In the rows, zero is written as 128.
Rotation paths and how fast each direction turns (degrees each step):
Each turn is a multiple of 5 degrees from 10 to 175, or 0.
Each row of a path follows its step; steps can be skipped.

step 0: [130 134 138 127 133 129 120 127 131 123 129 119 126 141 130 139 129 127
 126 126 131 127 122 132 135 127 131 133 128 129 137 130 121 132 133 129
 136 116 109 135 120 129 130 121 118 132 126 133 131 129]
step 1: [128 127 142 118 126 133 128 129 132 131 130 118 132 138 127 137 131 131
 126 129 128 129 135 129 129 134 140 127 130 128 134 124 126 119 134 121
 128 136 128 135 123 141 144 125 133 131 122 130 136 136]
step 2: [135 131 131 124 131 132 124 129 128 132 125 122 131 127 120 139 134 127
 136 136 123 121 133 126 130 128 128 126 129 125 145 132 133 130 126 133
 121 134 132 134 126 134 128 126 107 129 128 128 131 145]
step 3: [132 133 136 125 138 137 126 139 128 124 124 121 130 141 128 133 123 120
 125 131 132 139 129 120 138 124 129 131 134 121 141 143 130 127 126 121
 130 126 129 122 135 130 128 125 129 126 134 132 124 137]
step 4: [148 123 133 120 130 122 118 134 130 124 130 118 136 141 127 132 118 124
 130 131 131 117 133 135 130 127 124 123 130 129 126 130 127 123 119 117
 131 134 132 126 118 127 132 125 127 129 127 129 124 134]
step 5: [138 121 126 120 138 127 120 117 133 118 132 125 134 133 124 137 130 133
 126 131 129 134 135 127 136 126 128 123 128 130 131 132 130 118 132 139
 134 122 121 121 123 133 132 136 117 136 132 129 124 135]
step 6: [135 125 130 124 132 140 125 133 125 128 135 127 134 133 130 132 119 132
 127 124 131 132 125 113 138 137 140 123 132 132 130 134 131 120 121 123
 135 130 120 132 122 133 134 132 115 122 124 126 137 123]
step 7: [141 130 136 123 132 136 121 126 129 128 122 128 130 131 125 140 135 128
 135 124 122 123 126 137 125 131 143 125 124 121 123 144 135 118 127 125
 130 125 130 135 122 130 128 120 123 124 133 121 128 127]
step 8: [135 138 133 127 124 129 114 118 128 131 123 131 131 141 131 132 129 130
 116 125 123 121 130 126 131 116 140 126 135 129 136 133 124 129 129 126
 132 126 117 130 131 134 126 126 119 126 135 138 125 135]
step 9: [139 135 137 124 136 133 124 129 134 134 119 121 133 131 117 124 123 131
 122 127 130 124 135 126 140 128 135 127 126 129 135 128 121 120 123 122
 119 137 125 128 130 133 143 121 127 139 128 128 130 123]
[127 125 127 127 127 128 126 127 129 123 126 130 129 129 129 131 131 130
 133 127 128 125 132 128 125 123 128 127 128 128 128 127 127 128 128 130
 128 130 130 130 129 129 129 129 128 124 129 128 127 128]  125
[127 128 129 128 125 127 125 131 126 133 127 129 130 129 129 128 127 127
 128 127 129 129 129 127 130 126 130 126 130 127 128 126 129 127 129 127
 129 129 130 123 127 128 131 131 130 125 127 130 133 126]  145
[126 126 126 128 130 130 132 129 127 130 126 126 128 127 129 128 128 129
 129 129 131 128 129 127 129 130 132 127 127 127 128 127 130 127 127 130
 125 127 129 127 130 126 129 129 124 122 127 125 127 130]  90

step 0: [138 134 122 129 123 127 139 128 128 128 138 131 133 130 135 122 137 122
 132 131 136 135 122 129 124 122 117 124 135 138 130 123 117 125 120 129
 134 122 117 132 128 133 125 130 127 134 123 132 115 121]
step 1: [128 122 124 126 132 122 138 131 130 125 128 127 122 134 123 134 132 118
 117 134 125 132 146 123 130 124 128 132 129 127 120 120 132 127 137 124
 124 126 122 128 124 129 130 139 113 136 129 117 134 120]
step 2: [133 130 118 126 123 130 123 124 122 129 128 137 119 131 140 128 137 125
 132 133 130 137 136 124 124 130 114 132 126 145 127 134 117 127 125 127
 126 121 127 137 133 132 129 124 121 123 133 133 121 130]
step 3: [130 120 129 126 128 128 126 128 123 125 130 116 136 125 122 129 127 125
 128 137 127 136 141 119 139 131 125 124 126 134 124 124 126 121 133 120
 119 132 126 112 120 127 133 129 122 141 136 130 135 131]
step 4: [136 143 122 124 130 132 126 129 116 124 125 133 125 135 123 121 136 122
 134 129 133 133 127 144 136 128 124 125 129 147 130 129 124 130 126 130
 125 117 131 127 133 130 122 137 131 129 133 130 124 133]
step 5: [134 121 124 120 137 125 127 135 139 130 132 123 122 129 121 123 137 126
 119 129 123 138 133 129 130 135 127 119 123 123 124 122 127 122 137 128
 115 134 125 117 123 127 123 129 126 140 124 134 118 124]
step 6: [127 134 130 125 119 125 124 129 120 128 121 134 121 140 127 128 132 126
 127 124 126 141 124 123 130 116 132 119 129 141 125 135 119 136 130 132
 128 116 128 136 121 136 125 134 123 132 118 133 121 128]
step 7: [127 113 136 129 132 130 122 123 132 137 124 120 125 124 126 134 128 121
 120 132 122 132 139 132 112 126 129 126 126 137 126 121 131 129 136 124
 116 123 128 118 120 122 125 130 123 130 133 133 122 127]
step 8: [134 137 127 127 121 126 134 124 120 126 123 127 144 134 127 123 132 132
 134 131 135 135 131 124 121 121 123 131 128 131 126 133 114 130 116 138
 120 115 130 121 121 127 126 132 126 124 124 136 120 127]
step 9: [133 129 131 126 135 139 139 130 134 123 133 130 131 121 125 128 122 120
 120 135 121 132 137 132 124 121 128 123 126 131 121 111 132 125 128 124
 132 126 121 121 122 124 129 141 129 139 135 130 121 122]
[126 129 128 130 127 128 127 127 127 128 123 128 127 128 130 126 130 128
 130 124 130 125 128 128 128 127 128 125 127 126 126 128 133 128 125 127
 126 129 124 128 129 127 131 126 127 130 132 127 126 127]  0

step 0: [116 121 129 113 129 144 132 133 134 123 131 126 129 136 122 131 121 120
 121 130 128 120 135 116 126 124 133 115 126 133 128 122 133 133 124 130
 131 138 132 136 126 132 128 129 120 118 122 137 126 127]
step 1: [133 119 134 128 131 136 119 135 131 121 131 132 123 116 126 124 138 130
 127 138 130 125 115 127 122 129 142 124 127 121 129 120 122 130 141 124
 130 136 133 128 123 137 131 134 123 128 127 142 134 125]
step 2: [135 123 131 111 119 138 124 134 137 135 124 135 132 129 125 125 121 120
 117 124 137 128 133 131 135 131 139 126 123 125 119 124 129 128 136 132
 118 137 125 128 134 132 127 123 126 130 136 125 142 132]
step 3: [132 130 116 120 134 132 126 135 134 114 133 130 133 128 127 130 128 128
 119 123 128 119 140 121 140 123 139 130 126 128 138 124 128 141 141 120
 132 132 131 136 124 125 126 123 126 133 128 137 130 122]
step 4: [141 124 124 124 133 126 118 135 127 126 131 132 132 128 112 134 131 125
 129 137 134 124 128 132 129 127 133 124 127 123 125 120 127 127 123 116
 119 140 127 126 149 132 129 131 128 128 128 143 126 126]
step 5: [138 126 129 125 122 141 131 129 136 124 122 135 125 146 133 125 135 123
 123 131 123 129 130 142 142 126 134 131 120 122 132 125 130 122 137 119
 122 128 120 129 131 136 128 124 119 134 126 132 126 123]
step 6: [140 128 125 121 127 125 128 130 130 122 130 138 134 131 123 132 120 127
 121 119 131 114 133 132 124 123 125 134 127 121 137 119 141 131 138 134
 131 138 123 126 131 129 121 126 121 117 118 131 118 121]
step 7: [127 120 117 125 130 123 118 130 128 134 127 131 124 133 127 139 140 120
 126 142 136 119 129 136 125 124 131 122 130 128 134 135 127 122 143 114
 125 132 130 133 131 132 128 127 118 117 124 130 122 129]
step 8: [125 120 141 115 130 122 128 129 131 125 133 136 131 147 129 129 130 128
 124 135 131 126 131 140 123 125 137 129 117 123 126 123 127 116 132 129
 128 141 121 130 121 121 126 124 134 131 123 127 128 123]
step 9: [125 124 137 117 127 129 119 128 141 130 127 137 131 133 125 135 123 119
 119 131 120 125 129 129 123 123 129 132 127 135 133 119 127 143 132 125
 126 126 130 142 121 132 121 137 120 117 124 129 119 122]
[126 127 128 125 129 131 128 129 130 129 127 127 126 124 126 128 125 129
 130 127 126 129 125 126 130 128 129 127 127 126 127 127 127 131 127 129
 126 130 132 130 125 129 130 127 130 129 130 128 133 127]  35
[130 130 130 125 125 128 131 130 129 129 131 132 127 129 130 127 129 129
 130 133 127 130 129 130 131 129 127 125 129 126 127 126 130 127 128 129
 126 127 126 128 127 125 129 127 127 130 130 125 130 130]  120

step 0: [129 132 123 128 129 131 138 134 139 124 124 139 140 124 129 135 124 136
 134 123 129 133 128 122 138 143 127 128 135 122 134 146 114 131 123 122
 130 133 129 112 132 129 128 133 126 120 122 133 131 127]
step 1: [137 126 122 128 130 131 136 129 134 125 124 144 132 132 128 132 115 135
 136 126 131 133 130 118 129 129 134 134 133 138 134 139 110 142 128 138
 128 129 132 121 126 136 131 126 134 119 126 137 120 126]
step 2: [124 128 137 132 142 129 137 134 122 127 124 134 128 131 125 141 119 130
 135 121 135 138 135 125 129 128 137 121 133 141 131 141 124 145 121 131
 129 131 127 127 118 135 127 123 134 124 129 136 133 128]
step 3: [115 131 135 131 141 131 133 132 124 134 133 132 123 128 132 141 134 130
 140 122 127 135 129 128 134 123 128 145 128 130 131 140 118 138 124 125
 135 135 126 126 120 140 133 126 130 124 120 132 137 119]
step 4: [133 131 131 136 139 142 144 122 123 124 139 130 121 121 132 127 133 126
 141 132 127 121 129 129 134 127 120 141 136 128 127 140 126 140 125 131
 126 133 130 129 118 132 140 125 136 120 126 129 133 120]
step 5: [127 124 124 140 132 141 135 125 122 121 128 134 120 122 129 135 122 116
 131 135 130 133 137 127 142 131 127 133 137 123 129 138 134 132 117 138
 123 129 132 119 118 126 130 128 123 122 123 127 139 117]
step 6: [124 139 118 132 126 136 132 137 135 128 128 138 122 124 125 133 120 112
 130 133 135 127 134 136 136 123 125 134 131 130 132 136 122 126 113 139
 132 140 130 115 126 130 138 122 122 128 119 128 128 123]
step 7: [131 138 133 132 125 141 135 139 132 126 121 137 134 117 129 132 124 123
 127 131 126 114 135 121 132 128 130 123 136 125 137 143 123 128 115 133
 135 139 120 124 126 136 136 117 122 121 127 127 125 132]
step 8: [128 135 127 131 123 141 134 128 121 137 119 139 131 123 119 150 120 133
 128 126 123 130 138 112 134 134 124 130 130 120 134 133 120 131 123 137
 137 131 124 124 128 131 135 124 133 121 124 132 124 130]
step 9: [138 141 132 124 135 134 139 129 134 140 131 135 124 124 126 142 122 127
 135 124 130 132 140 120 127 136 120 122 126 133 127 135 121 134 131 135
 136 128 124 112 119 127 132 133 130 125 125 141 125 132]
[125 130 128 124 130 127 128 131 128 128 130 130 129 130 130 128 129 129
 127 126 128 127 128 131 128 125 130 129 130 128 129 127 128 125 125 126
 132 130 128 129 124 125 127 126 125 127 130 127 130 131]  95
